Here are some points, each followed by its number:
[ 0.   0.3 -0.3 -0.8 -0.5  0.9 -0.4  0.1  0.   1.2 -1.1  0.3] 0
[-0.3 -0.1 -0.6  0.8 -0.1 -0.2  0.  -0.2 -0.1 -1.7  0.9 -0.3] 1
[ 0.2 -1.6 -1.3  1.6 -1.4  0.4  0.3 -1.3 -0.1 -1.4  0.9 -0.2] 2
[ 0.9 -2.7  0.   0.8 -2.   1.6  0.7 -0.9 -0.2  2.1 -1.1  2.1] 3
[-0.2 -0.7  0.8 -1.1  0.6  0.5  0.8  0.1  0.2  0.9  0.7  0.2] 4
[ 0.8 -0.6 -0.2 -1.4 -1.5  1.7 -0.5  0.   0.1  3.2  0.1  0.1] 5
[-0.8  0.1  1.  -1.4  1.   0.   0.3  0.9  0.1  1.2 -0.1  0.8] 6
[ 1.4  0.4 -0.7  0.1  0.6 -0.9 -0.8  0.9  0.5 -0.3 -1.4 -0.6] 7
[ 1.9  0.7 -0.9  1.7  0.8 -0.9 -0.6  0.2  0.8 -0.5 -0.5 -0.8] 8
[-0.1  1.3 -0.4  0.3  0.4 -0.3  0.2 -0.5 -0.3 -1.4 -0.9  0. ] 9
[ 1.   0.2  0.5  0.2  0.1 -0.6 -1.3  1.  -0.1  0.5 -0.5 -1.4] 10
[ 0.1  0.6 -0.2 -0.1  0.7  0.9  0.6 -0.5  0.1 -0.4 -0.2  0.3] 11
[-1.7  1.5  0.5 -1.7  1.8 -0.6  0.7  0.9 -0.3  1.  -2.1  1.7] 12
[-0.1  0.1  0.2 -1.4 -0.5  0.9 -0.1  0.4  0.   2.5 -0.6  0.5] 13
[ 0.8 -1.1  0.6 -0.7  0.4  1.8  1.2 -0.6  0.5  0.9  1.4  0. ] 14
[-1.  -0.4  0.3 -0.5  0.  -0.4 -0.3  0.6  0.2  1.1 -1.1  1. ] 15
[ 0.5 -2.7  0.   0.9 -2.1  1.3  0.4 -1.1 -0.6  3.  -0.7  1.5] 16
[ 0.2 -1.4  0.2  0.5 -1.   0.3  0.  -0.4 -0.4  1.5 -1.   1.1] 17
[ 1.4  1.2 -2.7  2.9 -0.1 -2.2 -1.2 -0.4 -0.1 -2.2 -1.4 -3.6] 18
[-1.9  1.2  0.8 -1.5  1.1 -0.5 -0.7  0.7  0.3  1.3  0.1  0.6] 19
[ 0.7 -1.  -0.4  0.  -1.   0.7  0.3 -0.9 -0.1  0.   1.7 -0.7] 20
[ 0.5 -1.7 -0.5  1.1 -1.   0.9  0.6 -1.  -0.3 -0.3  1.   0.1] 21
[-0.2 -0.6  0.8 -1.1  0.8  0.8  0.7  0.2  0.4  1.1  0.7  0.4] 22
[-0.4  0.3  0.3  0.2 -2.5  0.4 -0.1  0.9  0.2  2.1 -0.6 -0.8] 23
New points follow, each followed by the numbers of its five nearest points above by angle, seen from the average point of the numbered points, nearest first.
[ 0.6 -1.5  0.8 -0.7  0.1  1.5  1.1 -0.7  0.3  0.8  1.9 -0.3] --> 14 4 20 22 21
[-0.5  2.1 -0.9  0.8  0.1 -1.8 -0.4 -0.5 -0.9 -2.7 -2.  -0.3] --> 9 18 1 7 8
[ 0.6 -1.5  0.7 -0.7  0.2  1.5  1.  -0.7  0.3  0.8  1.9 -0.2] --> 14 4 22 20 21
[ 0.7 -0.7  0.3 -0.6  0.5  2.   1.1 -0.7  0.5  0.6  1.3  0.1] --> 14 22 4 20 11
[-0.6  1.8 -0.5  0.4  0.3 -1.6 -0.7 -0.1 -0.7 -2.1 -1.8 -0.1] --> 9 18 7 1 8
[-1.3  2.   0.6  0.  -2.8 -0.4 -0.7  1.9  0.3  2.8 -0.2 -2.5] --> 23 10 13 5 0
[-0.1 -0.1 -0.6  0.8 -0.1 -0.1  0.2 -0.6 -0.3 -1.8  0.8 -0.4] --> 1 2 9 18 21
[-0.9  1.5  0.  -0.1  0.5 -1.5 -0.8  0.6 -0.4 -1.1 -1.4  0.2] --> 9 7 12 19 18
[-0.5  1.8 -0.4  0.2  0.4 -1.5 -0.6  0.2 -0.7 -2.  -1.7  0. ] --> 9 7 18 1 8
[ 0.7 -0.6  0.4 -0.6  0.6  2.   1.2 -0.7  0.4  0.5  1.3  0.2] --> 14 22 4 20 11
[-1.6  1.4  0.8 -1.8  1.7 -0.7  0.5  1.3 -0.1  1.1 -1.8  1.6] --> 12 6 19 15 13
[ 0.6 -0.8  0.4 -0.7  0.5  1.9  1.2 -0.8  0.5  0.7  1.3  0.1] --> 14 22 4 20 21
[-0.6  2.  -0.9  0.7  0.2 -1.9 -0.3 -0.5 -0.8 -2.5 -2.  -0.3] --> 9 18 1 7 8
[-0.5  2.  -0.6  0.6  0.3 -1.7 -0.5 -0.3 -0.7 -2.3 -1.9  0. ] --> 9 18 7 1 8
[-0.1 -0.6  0.2  0.1  0.   0.   0.2 -0.1 -0.1 -0.6  1.  -0.3] --> 1 20 2 21 4
[ 2.8  1.3 -0.8  1.5 -0.1 -1.8 -0.4 -0.2  3.5  0.   0.3  1. ] --> 8 7 18 10 9
[ 0.6 -1.6  0.7 -0.6  0.1  1.3  1.  -0.6  0.3  0.6  1.9 -0.3] --> 14 20 4 22 21
[-0.1 -0.3 -0.1  0.2 -1.9 -0.4 -0.2 -1.1 -0.1 -0.4 -0.4  0.2] --> 2 1 21 20 9
[-1.5  1.4  0.7 -1.1  1.2 -0.6 -1.   0.7  0.   1.1  0.   0.4] --> 19 6 12 15 22
[ 0.3  0.7 -1.1 -1.6  0.8 -2.2 -1.9  0.6  0.9 -1.6 -2.2  0.3] --> 7 9 8 18 10
[ 0.6 -1.6  0.7 -0.7  0.2  1.4  1.  -0.8  0.2  0.7  2.  -0.4] --> 14 20 4 22 21
[ 1.4  1.2 -2.7  2.9 -0.1 -2.2 -1.2 -0.4 -0.1 -2.1 -1.4 -3.6] --> 18 8 7 9 1
[-0.4  2.1 -0.7  0.7  0.1 -1.8 -0.4 -0.2 -0.8 -2.3 -1.8 -0.2] --> 9 18 7 1 8
[-1.2  2.1  0.7  0.  -2.7 -0.2 -0.7  1.9  0.4  2.9 -0.1 -2.3] --> 23 13 10 5 0
[-1.3  0.9  0.4 -0.8  0.8 -0.1 -1.1 -0.3 -0.8  0.4  1.   0.3] --> 19 6 12 4 22
[ 0.6 -1.5  0.7 -0.7  0.3  1.5  1.  -0.6  0.4  0.7  1.7 -0.1] --> 14 4 22 20 21
[-1.7  1.6  0.4 -1.6  1.8 -0.5  0.6  0.9 -0.2  0.8 -2.1  1.6] --> 12 6 19 15 0
[-0.5 -0.6 -0.2 -0.2 -1.   0.1  0.6  0.2 -0.2  0.3  1.  -1.6] --> 20 1 2 21 23
[-1.7  1.5  0.6 -1.7  1.7 -0.6  0.6  1.1 -0.2  1.  -2.   1.6] --> 12 6 19 15 0
[ 0.1  0.  -1.6  1.2 -0.3 -0.5 -0.4 -0.5  0.1 -2.9  0.4 -0.5] --> 1 2 18 9 8
[ 0.7 -1.4  0.7 -0.7  0.3  1.6  1.1 -0.7  0.3  0.7  1.7 -0.3] --> 14 4 22 20 21
[ 0.8 -1.3  0.6 -0.7  0.4  1.6  1.  -0.6  0.3  0.8  1.8 -0.1] --> 14 4 22 20 21
[ 0.6 -1.4  0.6 -0.6  0.2  1.7  1.2 -0.7  0.4  0.7  1.8 -0.2] --> 14 4 22 20 21
[-1.8  1.6  0.5 -1.7  1.7 -0.5  0.7  1.1 -0.2  1.1 -2.   1.7] --> 12 6 19 15 0
[-1.7  1.3  0.9 -1.2  0.8 -0.9 -1.1  0.6  0.   1.2  0.2  0.1] --> 19 6 12 15 13
[-0.4 -0.5  0.7 -0.5  0.  -0.2 -0.4  0.8 -0.2  1.5 -0.9  0.9] --> 15 6 12 13 19
[-0.6  3.2  1.9 -1.8  0.3 -1.5 -0.3  0.2 -1.  -0.4  0.3 -0.2] --> 19 12 9 6 10
[-0.1  0.   0.   0.2 -0.5 -0.4 -0.2  0.1 -0.3 -0.5 -1.4  0.9] --> 9 15 7 12 18
[-2.1  2.6  0.1 -0.9  1.6  0.6 -1.2 -1.2 -0.1  1.3  1.6  0.4] --> 19 6 12 11 22
[-0.2  0.8 -0.6  0.6  0.  -0.9  0.1 -0.8 -0.5 -1.9 -0.8 -0.5] --> 9 1 18 8 11
[ 1.2  0.6 -1.8  1.4 -0.6 -0.8 -0.9 -0.3 -0.1 -0.2 -0.8 -2.3] --> 18 8 7 10 9
[-2.6  1.7  0.7 -1.2  0.5 -0.1 -1.8 -1.4  0.1  1.8  2.3 -0.5] --> 19 6 22 4 13
[-1.1  2.1  0.5  0.  -2.6  0.  -0.6  2.1  0.2  2.7 -0.4 -2. ] --> 23 13 10 0 5
[-0.5  2.1 -0.8  0.8  0.1 -1.7 -0.4 -0.5 -0.8 -2.5 -2.  -0.1] --> 9 18 1 7 8
[ 1.2 -0.3 -0.5 -1.1 -2.2  0.9 -0.7 -0.6 -0.1  2.5  0.8 -0.7] --> 5 23 13 20 16
[-0.8  1.6 -0.1  0.1  0.5 -1.6 -0.7  0.3 -0.5 -1.2 -1.5  0.1] --> 9 7 12 18 1
